Rotation paths and how fast each direction turns (degrees per step)
Each turn is a multiple of 5 degrees from 10 to 175, or 0.
Each row of a path follows its step; steps can be skipped.
Rotation 1:
step 0: [-30  -1 -15  22 -11  -4 -18 -35 -28  -7 -24 -10   4   3  43  19  10 -29
  -2   3  17 -14  18 -17 -15  12  -4 -18 -25  20   9   0  19 -39  25  -8
  -5  -2 -11   3  25  14 -10]
step 1: [-14   1  42   7 -18 -22 -22  -7  -8   6  13  -7 -14  -7 -18  -4  12 -22
   4 -14  11 -13  -5 -19  16 -19  17  -9 -36  -2  -6 -22 -22 -22 -12  40
 -25   5 -32  19  11 -15  30]
step 2: [ -6   3   3 -23  26   3 -26  14   6  40 -21   0 -16  14 -34 -11   1 -30
 -14  19  26   2   8 -14  20  -9  17   2  -8   0 -14  -3  25   7   8 -25
   3   3   1  29  31 -39 -22]
step 3: [ 31  25 -12   8  10   2 -39 -15  19   6  -8 -29 -48 -25  -4  -6 -31 -16
   7   5  23   7   0  -9   2  14   1  -3  -6   3   0  16  11 -23 -39  15
   6  19  20 -16  -2  18 -18]
step 4: [-33  50  -7  12   0  13   8 -14  -5  30   3 -20  13 -19 -20 -11  11   1
  -2  19 -10  24 -25  15  -5   3 -12 -17   9 -32  29 -15  -3  -4 -36  -7
   1  37  -6   1  15  -3  16]
step 5: [ 35  33 -28   2   9 -13  -4  13 -14   2   0 -15  -8  -3  10  -4  21   3
 -33  42 -25  -5   8   2   0 -15  32  -5  21  14  24   4 -13  33  11  27
   9   9  16   0   2 -31  21]
step 6: [  9   3 -10   4  -8   9  11   2  21  -7  -7  10  21   7 -10  -9 -11   5
 -11  42  37 -32   3  34 -14   3  -1  22 -15 -24  -8 -24  -2   6  21  34
  31  29  28 -20 -17  16  -2]
step 9: [  4 -26 -21   8   5  25  28   3 -14 -25   6 -15 -17  13  -5  -4  -4  -7
  -6   4 -19 -14   5 -21   9  13 -54   1  19 -32   8  21   2 -13  53   3
  -8 -13   5 -24  -3  19   3]
step 10: [-27  18  13   6 -14  21 -14  40 -12 -13  44  42   4  -1  17  -7 -32   9
   9 -16   0 -11  -9  -2   3  -3 -23 -26 -10   8 -13  16 -37  13  17  -4
 -15 -10  -8  -5 -19  11  19]
step 11: [-27 -24 -19   2  -6 -37 -36  29 -10 -22 -11  22  24  13  22   4   2 -18
 -18  -4 -18   8  -4   6  27 -12  -6  34  10  -8 -19  -6  -9 -13   0 -47
  -5 -23   9   4  -1  -5  -4]
Directions:
[  9  -7   4  11  -3  -3  -8   7  -2   1  10   6   0 -11   3   3 -12   4
   3  -2   5   5   8   2  -5  -1   8  -4   1  -5  -1   2   8   1  -6  11
   0   1   2   9  -4   5  14]	155
[  1 -10   1 -11  -6  -6  -1   3   1  -6  -3   3  -4  -6  -4   3   5  -5
  -5  -1  14  -6  -3  11  -2   0  12   7  -6  -4 -11 -12  -5   5  -1   2
  -1 -10  -1   1  10  -1  -3]	70
[ -6   3   2  -5   0 -12  -2   0   5   3   4   2   4   9   7   1   4  -3
  -6 -15  -3  20  -4   8   1   2   0   0  -4   0   3  -1  -4  -1   0   6
 -10   8   4  -6   8  -1  10]	110
[  5  -4   4  -5  10   3  12  -4   1   0   9  10 -15   0   1   1  -2  -9
   6   7  -1   8  -6   3  -3   9   5  10  -3  -4   6   2   5  -7  -4  -7
  -8   3  -3   1  -7  -6  -4]	70
[  4  -7   0  -1  -1  -2   9   3  -2   2  -9  -7  -1   1   4  -4   2 -10
  -2   5  10   5   5  -2   6  10   2  -2  -3   6  -1   6   2  -9   4  -1
  10  -2  19  -7  -3  12   7]	120
[ -2   5  -5  -1   4   0   8   0 -10   6 -13  -3  -8  -8   9  -5   7  10
  -5   0   4   0   2   0   6  -1   2   2  -4  -6   4   0   4   5   5   3
 -14  -2 -14   0  -5  12   7]	85
Rotation 2:
step 0: [ 14  17  11  -8  41  20   6  -2  -3 -10 -24  -2  16  27  -4  -5 -20  18
  42  10  18   6 -45 -28 -15 -13  -9   0  48   2  11  10 -16 -14  20 -27
  -7 -28 -18 -19   1   4  29]
step 2: [-21  -5   3  10  40  35  14   9 -18  35 -21  12   5  50  -2   4 -11  -5
  -1 -16 -16 -16   2  -3   4 -14 -37 -41 -10 -15  36  -5  36 -23   0  10
   2 -11   5   8  24 -11   7]
step 3: [ 11   2  37   6 -15 -13  -3 -22   9  29 -31  17   0 -23  -3  25   2   0
  -9  15   0 -13  16  12  13 -34   0  33  31 -42  -9   0 -26 -16 -25  23
   4   3  16 -23  17  14 -43]
step 4: [  0  24 -16  15 -17  -3  -1   2 -20  -8 -26  25 -21  48 -24  29  33   4
   2 -10 -24   5   0   0 -14   7  -1  -4 -10  11  24 -30 -33 -18  30  11
  -1 -18  11 -28 -15   2  46]
step 5: [ 14  16 -28  -5  -6 -12  21  -1   2  -4  45 -49 -26  -9  -4  21 -11  32
 -27   8 -11   0  15   8  10 -14 -17  11  -1 -33   1  26  -1 -17  11  10
  19 -21 -33 -29  12  18 -31]
step 6: [-37  14  -1 -17  26   5 -10  35  -4   6 -30 -31 -14  23 -24  29  12 -24
 -23   4  11 -10   2  10  28  -2  -5  -1   5  43 -31 -26  24   8  25  -6
 -28  -5  20  -6   2  25   1]
step 7: [-23  -3  -4  -7  -2   4   6 -29  37 -12   6  -2 -15 -20 -24   7  -2  -5
 -19  -8  35 -35 -34 -33  -8  -4   8   8 -20  -8  -2 -12   2 -41 -28  20
  29   5 -24 -19 -30 -13 -30]
step 9: [-14  27   8   8 -39   7 -27  19 -16  -9   2  -8  10   2 -21 -32 -21  32
  -8  17  19 -20 -23   7  29  32 -19  18   6 -23  14 -14   5   8 -26  10
   3 -14 -57   6  -4  -3  -5]
step 10: [  2 -36  -6   3  18  18   8  20 -12  -8  -3  -4  -8  13  -1  47   0   0
  -3 -11  10 -17  -3  33   3  33  10  26  15  24  26  13 -10  -2  17 -11
 -30  42   5  16  26 -48 -21]
step 11: [ -8  13   5  32  17  16 -23   2  36   4  -6  39 -34  -6 -28 -47  -2 -19
  -6  -7 -37 -22  -8  17   4  23 -17  16  -6 -25  -9  36   6   1   4   2
  10   8  -9   3 -30  15 -24]
Directions:
[  5  -4  -1  -7  -2  -5  10   4   1   4   9  -5   7  -5   2   9  -1  -4
  -1   8   3  -7   0   4   2  -2  15   6  -2  -9  -7   3 -14  -1   3   5
   0   2   9  11  10  -3  -3]	160
[ -6  -7  -6  -3  12   3  -9  -4  -5   4   4  -8   3   0   3   0  -1  -7
 -12  -1   6   5   5   6   6  14   1  -4   8  -3   8  -6   7   2   2   8
   5   6  -3   2  11   8  -2]	90
[  3  -3   6 -11 -17  -7  -9  -7  -8   4  -7   4   0  -1  -1   0   5   6
  -6   8   0   4  -3  -5   1   4  -5  -6   0   2  12   4  -7   5  -1   9
   2  -8   5   0   6 -10  -3]	70
[ -7  -7   3  -1  -1 -10   6  -2 -14   6  -2  -4  -7   0 -13 -14   4  -6
   6   1   1   2   5  -3   3  -3  -3   0   4  -1  -5   3 -10   5   4  -1
  -7  14  -1  -3  -3   9  -3]	145
[ -5   4  -8  -2  -6  -8   2  -6  20   1  -5  -4   6   1   4 -10   3   5
   0  -1  -1   2  -1  10   9   0  -1   4  -7  -4   0   4  -4   2 -12  -4
   8   8  -4 -10   6   1  -5]	175
[  4  -1   0  -7  -2   0   5   4   3   4   3   3  -8   2   9 -15   1   9
  -2  11   1  -6   7   3   4  -3  -7  -5  -5 -13  -3  -2  16  -1  12   0
  -7  -3   3   2   3   2   0]	115
[ -2  -4   3  -8   2   3  -4   7  -5   3   1   5  -7  -1   4   2   5  11
  -1 -17  -1   5 -10   1   9 -11  10   6  -5   6   6   0   3   2   3  -4
  -1   7   8  -2   8   4   9]	170
[  1  11   2 -12   0 -12  -2   2   2  -1   6  11   0  11   0   8  -5 -11
  -1  -7  -2 -11   0  -8   3   2  -1  -7   1   3  -3  11   9   5  -1  -1
  -2   8  -3   0   5   0  -9]	80
